Each row is where one point has got to under a steady rotation. How many ticks took it there?
The counts run from 0 to 396.
[ -6.2  -2.0 -46.3  21.5  -4.4  25.3  -4.8  10.1  -7.7   5.0 -17.2  34.6
 -27.2 -16.6 -27.1   1.5 -31.2  -3.0  16.7  -4.3   1.9  -5.1  58.9   0.9
  11.1  13.2   4.2  13.2 -30.3  37.3 -40.2  25.8   4.6   6.1  22.2  25.6
   0.6 -18.9 -13.9 -39.3 -42.7   4.8  10.8  -5.0  28.5  -2.1  -5.5 -36.6
   7.7  16.5  -2.4  39.8 -17.7  14.9  20.5  -1.8 -23.8   8.8 -14.8 -18.2
   3.5 -17.6 -16.4  -2.9   1.4 -29.6   5.6 -13.3  20.3] => 298
[  5.5  30.0 -31.2  33.4   0.1  17.9  17.8 -13.8   3.8   8.5 -26.8  16.7
 -28.2  10.9 -16.0  13.4 -16.4  -2.8  41.3  -8.6 -33.9  -1.3  33.2  -9.9
   3.5  25.4  29.0  23.5 -50.6  13.5 -31.8  31.6  27.0   9.5  27.5  -6.3
 -28.8  -7.4   8.1 -23.4 -29.0  13.9   8.9  -0.9  26.1 -24.3  -5.9   8.4
  -5.3  27.5 -14.6  26.1  10.3  22.1  15.4   5.0 -16.0 -20.6  10.3 -34.6
  -5.3  26.3   0.1   3.3  31.2 -25.0 -24.4  10.7 -16.3] => 168
[-10.2  -2.4 -40.5  40.4  -3.5  18.2   3.9 -20.0  -3.6  36.3 -25.0   2.1
 -52.2 -10.2   2.2   5.2 -11.1  -2.0  22.2  -4.1  19.7 -17.4  37.0  -9.8
 -10.7   4.2  23.6  24.0 -16.1  60.8 -22.6  30.1  10.8 -21.5   5.2  24.2
 -11.5 -26.5  -4.6 -10.0 -24.0  -1.0  15.9 -12.5  11.1   1.2 -16.4 -25.9
  10.4  13.6  12.5  38.9 -14.9  -6.1 -11.1 -10.2 -28.5 -18.3 -14.8 -12.3
   7.2 -20.0 -26.0   3.6  -9.4 -24.8  15.9 -10.4  22.8] => 369
[ 14.1  28.7 -30.4   3.1  21.5   6.2  27.4  -5.1  -1.9  30.5  -4.2   5.3
 -41.9  20.6 -11.2  21.9 -16.3  15.8  13.6 -10.2 -12.5  18.0  15.1 -13.3
  11.1  28.7  31.2  20.6 -29.2  15.3 -17.3  45.9   5.1  -9.0  34.4   1.8
  -5.4  15.7   7.0 -16.3 -40.1   3.8  22.9 -23.6  20.9 -35.9  -1.0   3.0
  -7.0  24.6 -22.4  27.5  20.2   0.0 -22.6  -0.3 -42.8   6.9   3.9  -4.2
 -17.7  14.9 -14.3   4.4  27.7   4.3  -0.7  26.8  14.2] => 128
[  0.1   8.0 -23.1   9.3   5.6  21.7  23.9   3.0 -21.7  58.5  -9.6  -4.2
 -27.6   0.2  -4.7  20.3 -13.4   1.3  17.8  -9.1 -14.3  -7.6  20.2   1.9
  -2.2  19.3  22.4  13.4 -12.6  24.0  -3.8  62.5  19.0 -10.7  50.1  15.8
 -12.8   4.1  -2.6 -20.6 -60.9 -17.5   8.1 -31.4 -13.6 -14.8 -11.5  32.6
   1.0  15.4  -4.8  19.9   9.4   7.6  -7.7   8.8 -33.8 -16.4 -12.6  19.6
  -3.4   3.2 -21.5   8.5   2.7 -25.8   3.3  -4.9  14.5] => 360
[  0.9 -10.4 -39.2  21.3  -5.0  13.9  32.8 -13.4 -22.6  34.8 -25.9  10.6
 -41.5  -7.7 -13.5  14.3 -18.0   8.0  18.9  -0.7 -14.4   7.3  53.7   3.9
  15.8  14.4  14.6  11.8 -31.7  13.9 -23.5  48.0  11.8   0.7  34.4  16.2
  -5.5   1.3 -12.6 -39.4 -51.7  -8.3   4.9  -8.6 -10.6  -9.7   7.4  14.2
  -1.6  46.0  12.7  11.3  -2.8  25.5  14.3   4.4 -11.9   6.1 -25.3 -18.9
   3.0  -6.3   7.0   8.1   2.2 -47.5 -11.3  -9.1   5.6] => 101
[  6.3  -9.1 -18.1   4.1  21.8   8.3 -12.0  22.9  -3.3  -6.7 -14.2  -0.5
 -43.5  18.0 -27.9   8.8 -47.9   8.6  26.8  10.2 -22.0  -2.0  18.7 -25.5
  28.5  16.5  20.2  -9.0 -39.3   8.9  -3.4  55.5 -15.6   7.4  38.4  19.4
  25.8 -24.3  -8.7 -12.8 -52.6   9.6   1.1 -52.6  35.2 -23.7   2.2   0.6
  19.6   7.0   1.1  43.8  16.9   5.8  14.3   2.5 -27.1   2.2  -0.3 -26.5
 -13.1  -9.8   2.0   5.2  -2.4   1.0 -10.6   2.0  13.0] => 305
[  0.3 -17.2 -28.3  11.9  16.3   7.5  28.1 -11.6 -17.2  33.7  -5.8  16.9
 -42.8   2.7 -13.6  20.0 -21.3   6.3  18.7  -6.7   3.0   9.0  41.0   3.5
  13.3  14.1   0.2   9.6 -28.8  25.8 -16.7  48.9  -9.6  11.8  36.5  20.2
   9.3   4.5 -16.7 -39.9 -52.2  -3.2  12.2 -17.7 -15.4  15.0   6.6   5.1
  -6.7  39.1   7.1  27.4  -6.1  26.2  -6.7 -15.0 -23.7  13.9 -16.8  -6.2
  12.0 -32.8   0.8   4.4  -4.1 -44.0  15.3 -13.6  25.3] => 102
[ 13.4  27.9 -23.2  22.4  16.0   3.4  33.3 -16.8 -20.4  35.9 -14.5  27.3
 -34.9  15.6 -12.1  19.6  -0.4   9.6  17.4  -3.7  -4.2  11.3  28.3  -0.3
  -6.0  28.6  18.6  30.4 -31.8  26.8 -36.5  36.2  32.9  -1.8  21.2  -5.9
 -20.1  15.0   5.2 -50.0 -34.3  24.7  28.3  -5.5  11.9 -11.1   3.2   2.6
 -12.2  23.2 -15.3  34.1   1.4  12.2 -15.0 -11.3 -29.5   2.1  -4.2 -19.8
  10.0   7.6 -19.2  14.9  31.6 -31.7   3.8   7.9  11.1] => 60
[  2.7  29.4 -26.6  31.2   4.0  29.6  24.9 -23.8   5.9  41.1 -24.5   6.1
 -41.8  13.2  -2.5  22.4  -1.1  13.5  31.9 -14.7 -11.4  10.7  24.6  -0.1
  -1.3  17.4  34.8  45.2 -30.1  33.5 -20.9  26.9  24.6 -32.2  17.1  14.1
 -23.3   3.5  11.1 -16.6 -31.2   3.2  11.7 -12.5   1.8 -36.4  -5.1  -7.0
 -15.1  21.3 -12.3  14.8   3.0   7.1  -9.1  -6.4 -33.7 -22.0  -0.4 -15.1
 -12.9   9.4 -20.7   6.6  21.6 -19.7  -8.4  32.5   3.4] => 240
[ -5.5  -6.7 -15.2  40.2  10.7  19.4  10.8 -23.1   6.9  26.5 -26.7  -5.5
 -74.9  23.2  -1.6  26.0 -17.1  17.8  42.6  -7.0   4.8  -0.7  19.1 -14.3
  10.0   6.4  12.8  32.2 -19.5  24.3 -15.8  39.3  -0.6 -30.0   2.9  19.4
  -3.5 -13.3   7.5 -14.5 -25.1   1.9   0.7 -16.0 -27.6  -2.7  15.7   4.6
  -5.3  22.8   8.1  22.9   4.8   7.8 -33.0 -14.3 -33.7 -18.1  -6.0 -40.7
  10.7 -11.0  -8.8   9.2  10.1 -37.5  12.5  -2.5   9.7] => 353
[  4.3  18.9 -42.1  19.0  -2.9  30.8  18.6  -9.6 -18.3  45.2 -19.0   4.1
 -20.2 -10.1  -0.3   8.1  -9.6  -6.0   9.5 -10.4 -12.4  -2.8  33.7  -3.1
  -8.4  15.0  38.9  22.7 -32.3  46.8 -20.7  41.2  19.5  -1.0  33.5   5.2
 -23.6  -5.3  -3.0 -15.1 -48.6  -7.3  24.5 -13.2  46.7 -21.6 -32.7  -7.0
   4.5  20.5  -9.3  32.1  -5.4  -0.8  14.1   5.4 -24.1 -14.1 -10.7  11.3
  -7.7   1.4 -28.5   9.4  -3.1 -13.0  -3.6   0.6  15.0] => 256
[-12.1  -9.4 -17.4  10.6  29.0  -1.1  21.6   4.0 -10.8  27.8  -4.1  15.1
 -35.0   2.4 -17.6  29.1 -21.9  14.3  24.9   2.1   0.0   7.8  33.0  -9.9
  25.0  35.3  11.3   0.9 -38.4  12.6 -18.1  58.6  -3.0   9.4  43.2   5.5
   4.3  -8.2 -27.4 -33.2 -53.2   1.2   1.9 -39.8 -11.4  17.1  15.1  17.2
 -12.8  34.8   0.0  28.7   9.2  21.6 -11.8 -12.9 -29.6  10.3 -10.5 -18.8
   4.5 -12.6   1.0   0.0   3.7 -35.9   6.6 -11.3  22.8] => 393
[ 11.3  24.6 -32.6   9.3  26.4  10.2  11.7  -8.5  -6.0  -8.5  -3.5   7.8
 -32.1  13.7 -18.2  17.6 -31.6  -0.7  28.3  -4.0 -14.9  16.2  19.0 -28.0
  12.7  22.9  34.8  16.9 -45.7  17.7 -30.0  38.8   3.6  10.7  26.1  -9.8
  -7.5  -6.2  12.9  -8.7 -33.1  10.2  15.7 -20.4  53.6 -25.5  -0.9 -15.1
 -15.3  21.9 -14.3  43.5   9.9   7.2  -4.3  -7.3 -30.4   5.2   9.7 -31.1
 -21.2  20.6 -12.4  -6.2  33.6  13.1  -3.2  28.3   2.3] => 383
[ 16.5   6.2 -53.3   6.8  14.6   3.8   5.0  -8.5 -23.1   3.9 -10.2   6.9
 -23.1   4.7 -17.9  -1.1 -37.0 -11.4  10.4  -7.6  -5.3   1.5  25.6 -22.5
  -1.6  13.9  36.4   5.3 -46.8  29.4 -31.6  38.3  12.9   8.6  28.3  -5.2
  -0.9 -14.0   4.4 -22.8 -33.0   7.6  25.1  -5.6  75.1 -15.4 -10.7 -15.1
  12.6  13.3  -9.9  46.0  -0.1  -1.1  15.7  -3.7 -26.7   9.6  -1.8 -17.3
  -8.0   9.2 -17.1  -6.8  16.4  14.2  -3.6   4.6   6.2] => 40
[ -1.1   7.5 -34.9  26.0  28.5   5.1  25.6 -22.5   2.7  11.9 -11.1  24.7
 -39.0   5.9 -13.1  26.8 -10.3  10.5  26.7  -0.1  -0.3  12.5  46.9  -7.7
  15.5  25.1  12.0  16.3 -44.0  31.5 -20.5  29.6  -4.0  11.8  21.9   3.4
 -16.6  -7.1 -11.9 -27.4 -26.1  17.0  19.5 -12.7   8.5   3.2   7.1 -12.5
 -23.3  38.7  -2.8  38.4  -5.2  19.2 -13.4 -24.6 -31.3  11.2   0.1 -36.8
  10.7 -10.8  -1.8   8.1  19.8 -39.9   7.0   1.7  13.6] => 170
[ 12.6 -11.4 -51.9  15.8  -3.8  18.3  13.5 -16.4 -17.3  23.4 -13.3  10.5
 -47.4   5.7  -2.3   6.7 -27.9  -0.8  10.4 -18.6   9.8  -5.6  32.0  -2.6
  -7.7  -5.3  23.8  37.1 -13.2  54.8 -40.2  37.8  21.2 -12.0  -1.5   3.6
  11.0  -5.4   6.1 -13.3 -26.6   5.8  29.4   3.0  32.8 -12.0  -5.8 -25.7
  13.1  11.9  -3.5  45.7 -22.0 -17.2 -13.2 -13.9 -31.5  -6.1  -3.2 -11.7
  -5.7 -16.6 -28.2  -1.6  15.1 -14.2  27.1  14.7  30.9] => 223
[ -3.4 -29.1 -23.6  16.3  -8.7  37.3 -29.6   5.8   0.4  -9.2  -6.3  -4.6
 -49.4  10.9 -23.7  -5.2 -63.4 -10.2  36.6 -19.8  -7.9 -20.6  23.3 -14.1
  16.4   0.0   5.1  18.7 -12.2  21.7 -23.6  43.1  -6.7  -9.9  19.4  18.7
  24.2 -27.4  -0.5 -12.6 -35.8  -4.8 -11.9 -19.8  -0.5 -11.6  13.9  -6.6
  25.2  -2.7   0.2  40.2  -6.6   7.4   5.5   4.5 -15.4 -26.3 -12.2 -26.5
   2.7 -12.2 -19.3  -9.2  -6.7 -13.8   8.9  -3.1  12.7] => 338
[ 18.0   7.6 -15.7  24.1  15.3  11.0   9.2  -7.7   6.3   3.4 -17.4   3.2
 -54.4  44.2  -8.0  22.7 -33.5  13.1  38.3 -19.4 -22.2  -2.3  -1.9 -14.0
  -5.8   5.5  10.1  37.8 -24.6  20.3 -23.6  33.2  13.4 -12.3   4.4 -10.0
   1.6  -4.7  21.8 -13.5 -13.2  36.2  13.6 -25.7  20.7 -28.8   4.9  -1.0
   1.0  -0.7  -9.7  50.3   6.6  -3.7 -27.0 -13.9 -42.6 -22.0   9.7 -34.6
   3.3  10.9 -18.7  11.3  21.9  -4.2   9.8  33.6   3.2] => 311
[ 17.4   7.8 -27.3   3.9  28.5   6.1  34.0  -2.5  -1.2   8.2  -5.9   7.5
 -24.4  20.6 -14.8  22.8 -33.4  11.1  24.9  -1.0 -29.5  22.9  18.3  -6.6
  11.1  18.4  26.3  11.2 -46.9   1.2 -15.0  40.5   5.0  15.1  34.9  -6.0
   0.9  15.6  -2.9 -24.0 -41.3  12.9  24.1 -29.0  39.9 -36.3 -10.6   4.4
  -9.0  28.3 -21.2  30.7  12.4   8.2   0.0   0.4 -29.7   3.8   2.5 -16.4
 -14.3  11.3  -0.8   6.7  26.9  -0.3 -11.2  36.9   7.0] => 92
[  1.4  -9.9 -27.3  22.3  -3.7  -0.7   4.9 -16.4 -33.2  33.6 -17.7  -4.6
 -50.3   9.9 -14.7   3.4 -40.9 -18.3  28.6  -4.9   1.9  -8.9  24.2 -32.3
   2.1  14.7  12.3  -4.9 -37.7   7.4 -25.1  54.2  23.0  -8.4  21.2   9.4
 -17.6 -18.2   5.9 -45.7 -32.4   0.4   0.9  -4.2  -6.0   6.0   8.4  37.6
  12.5  18.6  20.5  27.7  14.3  21.9  -1.7   2.6 -22.9  -4.9  -6.5 -31.8
  22.2  11.2  -4.6  14.8  -2.4 -36.3   5.7 -34.3   2.3] => 29
[ -4.2 -18.1 -41.1  19.5  -4.1  20.3  29.4 -21.4 -18.3  10.7 -19.7  17.3
 -30.1  -7.5 -12.9  12.2 -27.8  -0.5  36.5 -13.8 -24.9   0.1  41.1   2.7
  12.5   9.3  16.7  24.6 -40.3  14.8 -37.9  47.7  24.2   0.1  29.2   7.8
 -15.5   2.5  -7.3 -26.4 -42.0  -3.9   0.9   3.3   3.0 -14.3   5.7  10.9
  -2.6  36.0  -7.2  10.4 -10.0  25.2  21.0   5.7  -5.3 -24.7 -19.2 -24.8
   3.5   7.0  -2.4  -1.9  18.8 -44.7  -3.1   8.2 -11.3] => 100
[  0.7  -2.2 -35.4  35.5 -19.4  12.9  -6.6 -25.2 -22.8  18.0 -36.0 -10.0
 -45.7   2.1  -5.3   0.3 -34.7 -13.3  32.5 -11.5   3.2 -20.7  12.4 -31.7
 -14.6  -6.5  34.6  22.0 -24.7  41.7 -30.3  34.4  24.9 -31.6   2.6   2.0
 -10.9 -27.3  13.8 -13.0 -16.9   2.5   3.6   3.0  30.9 -16.5  -6.4  -7.9
  24.7   8.5  15.1  40.4   0.7  -4.6  -5.6  -1.4 -24.0 -30.8 -10.5 -28.5
   6.0   8.8 -24.9   7.9  -0.2 -12.6   8.8  -1.7   5.5] => 260
[ -0.3   6.3  -3.0  20.3   0.4  15.8  13.6  -4.3 -12.2  44.1 -18.0  -2.4
 -35.1   9.7  -7.5  16.1 -14.5   4.4  27.2  -1.4 -22.3 -19.9   0.6  -6.3
  -2.1  24.0  19.4  19.9 -15.6  23.5 -10.2  53.6  23.4 -15.4  41.5   9.9
 -20.0  -9.1  -0.3 -26.1 -55.1   1.6   0.8 -39.6  -9.3 -10.3  -7.6  41.7
   9.8   4.2  -2.0  21.9  25.9   6.7 -10.0  11.8 -34.5 -40.4  -5.4   1.4
  17.0  11.7 -25.8  14.4  -3.4 -30.6  -1.2  -8.2   0.7] => 396
[ -8.8  -1.7 -34.6  37.4 -15.4  33.6 -13.7  -7.2 -12.6  35.9 -11.8   5.1
 -46.3   4.6 -15.6  -4.3 -25.7  -8.9  18.5 -30.8  14.3 -24.9  32.6 -13.1
  -6.3   4.7  10.5  31.5  -5.8  50.0 -36.7  31.2  13.3 -23.2   8.8  17.2
  -4.8 -17.2   3.8 -31.1 -25.3   0.8   3.7   7.5  -2.2   3.3  -3.3 -16.6
  11.2  -8.3   3.2  45.5 -16.8   7.3 -15.2  -7.9 -34.5 -12.5  -6.3 -13.1
  11.3  -7.6 -33.6   5.8   3.1 -20.8  18.4 -17.9  22.1] => 370
[  0.8  19.2 -48.5  30.0  -4.8  14.0  -7.6   2.9 -16.9  22.6 -27.1  16.6
 -39.5 -13.9 -24.3   0.0 -16.4   3.1  -1.4  -1.3  23.0   4.0  56.3  -7.4
  16.6  19.5  27.2  10.3 -33.8  34.8 -31.8  29.4  13.5 -27.6  14.2  31.8
  -4.9 -13.9  -5.8 -32.6 -31.9  -2.9  10.2  -8.6  24.5 -10.9  -0.6 -28.0
   9.4  20.3  10.9  27.1   2.7   3.1  18.0  -1.0 -29.4  18.9  -9.5 -20.9
 -16.6 -19.6 -14.7   0.6  -4.0 -17.2 -20.5  -5.2  18.3] => 153
[ -6.4  -2.6 -16.1  28.3  -3.4  32.2   5.8  -2.1   0.7  21.5 -10.2  24.2
 -52.5  16.5 -13.2  19.5 -18.1  15.6  39.9 -18.6 -13.8 -10.2  33.3  14.7
   7.5  21.3 -13.9  42.9 -17.1  21.5 -31.8  34.1  12.3 -21.3  12.7  13.2
   1.6  -4.0  -3.4 -31.2 -42.8  15.3  -1.5 -19.6 -30.7  -2.7  10.9   0.0
  -7.5  11.4  -7.1  16.2  -5.7  28.5 -11.6  -8.1 -26.9 -20.9  -9.8 -22.7
  22.3  -4.4 -12.8   4.8   8.9 -54.9  16.5  -4.0  19.9] => 318
[  4.8   9.5 -43.6  18.4   9.3  26.1   8.3 -11.7  -5.4  22.4   7.9  16.9
 -24.7  -1.2 -15.4  -5.4 -24.7 -17.0  18.0 -29.3 -16.2  -3.8  47.0 -15.2
  -1.9  10.6  17.5   5.4 -41.0  37.2 -22.4  36.9   3.6  26.9  36.3  -4.0
 -22.3  -8.2  -5.1 -26.3 -30.6  -5.5  28.9  17.7  38.9   4.7 -23.7 -16.0
  -4.2  20.2 -12.8  40.2 -15.5  14.8  20.4  -1.8 -26.6  -2.6  -2.2  -9.2
   5.7   6.4   1.9   6.3   3.3  -7.1  10.8 -17.4   9.3] => 366
[ -0.7  33.6 -16.4  37.2   8.0  28.8 -26.1   7.6  23.9   4.1  -7.4   1.5
 -50.9  20.3 -23.5  -1.0 -33.7  -3.6  34.0 -18.0 -27.4 -16.9  22.7 -27.0
  15.5  20.4  12.6   5.7 -32.9  15.2  -7.3  33.2   1.4   2.2  31.6  19.2
 -12.9 -21.6  10.1 -14.7 -41.0   3.1   0.9 -30.3  32.6 -22.1 -11.0  -6.2
  10.0  -3.7  -2.0  43.4  21.7  18.6  11.2   4.1 -38.3 -18.9  17.8 -16.8
 -13.5  14.1  -5.6  16.5  -4.2  11.7 -23.3 -10.3   1.2] => 381
[-22.5  -8.7 -32.4  34.1   9.9  11.0  18.9 -15.3   6.9   9.8 -30.1  16.0
 -38.2 -10.1  -6.6  34.9  -7.3  14.9  42.2   8.4 -11.1   0.6  38.4   2.9
  27.3  23.5  16.9  26.3 -36.3  32.8 -19.7  38.0   4.8  -0.7  21.8  14.5
 -15.6 -25.9 -15.0 -10.6 -41.4  -5.1 -11.5 -27.5  -8.4  -6.6  10.9  -2.1
 -19.0  39.9   3.0  21.9  -4.6  24.2   4.7  -9.5 -18.4 -11.2 -12.9 -28.9
   7.9 -15.0  -5.2  -5.9   1.7 -52.7  -6.8  -1.5   7.2] => 281
[  9.7 -14.8 -37.5  13.6  -8.4  34.9   9.8 -15.0  -4.0   9.3  -1.6  11.5
 -23.3  19.1  -7.9  -3.1 -49.6 -16.9  33.3 -28.3 -38.6 -20.7  19.2 -13.0
 -12.0  -4.9  17.8  27.0 -26.1  35.6 -16.6  43.3  10.5  21.0  39.2 -13.5
  -2.5 -12.4   1.5  -7.8 -48.1   0.2  17.3   2.7  46.5 -19.7 -28.2   3.5
  12.3   4.6 -13.1  39.5 -17.6   1.7  19.8   4.6 -19.1 -36.6  -1.1  -4.2
   6.4   9.7 -15.3   6.3   1.5  -8.3   9.3   4.4   1.2] => 219
[ -4.7 -23.4 -22.4  -1.0   3.5  23.6  28.9  -1.3 -10.6  14.3  -2.0  10.1
 -11.3  -2.3  -8.4   9.4 -39.5  -2.6  36.7  -8.8 -46.5  -9.2  23.0   1.2
   8.6  14.1   6.7  23.1 -26.4  10.9 -19.0  52.9  12.5   9.8  50.0  -9.3
  -0.8  -6.5 -12.0 -12.4 -73.2  -4.2   4.2 -18.3  11.6 -11.0  -7.7  24.1
   0.5  18.7 -23.7  22.9  -3.2  14.5  19.3  15.0  -9.8 -31.7 -13.4  -3.1
   2.0   3.3  -9.5  -6.5  12.2 -28.5   7.9   6.8   0.3] => 323
[-20.5 -37.6 -32.7   4.2   5.3  11.0  10.9 -11.7 -19.2  -3.5   3.5   3.4
 -23.5  -0.1 -14.6   7.8 -46.3 -15.5  39.8  -9.8 -10.2 -18.7  21.9 -16.9
   9.9  18.6  21.6  14.9 -33.2  22.6 -30.1  56.1  -5.4  12.5  40.1  -1.5
  11.6 -26.5 -11.5  -7.6 -54.8 -16.7  -3.9 -16.4   8.1  18.7  13.3   7.6
  -1.5  20.2  -9.4  40.4 -10.8  18.8   4.7  -9.7 -12.4 -23.1 -15.6 -20.7
  13.2  -2.0  -8.5 -17.3  -1.0 -27.3  21.4 -18.8   6.9] => 31
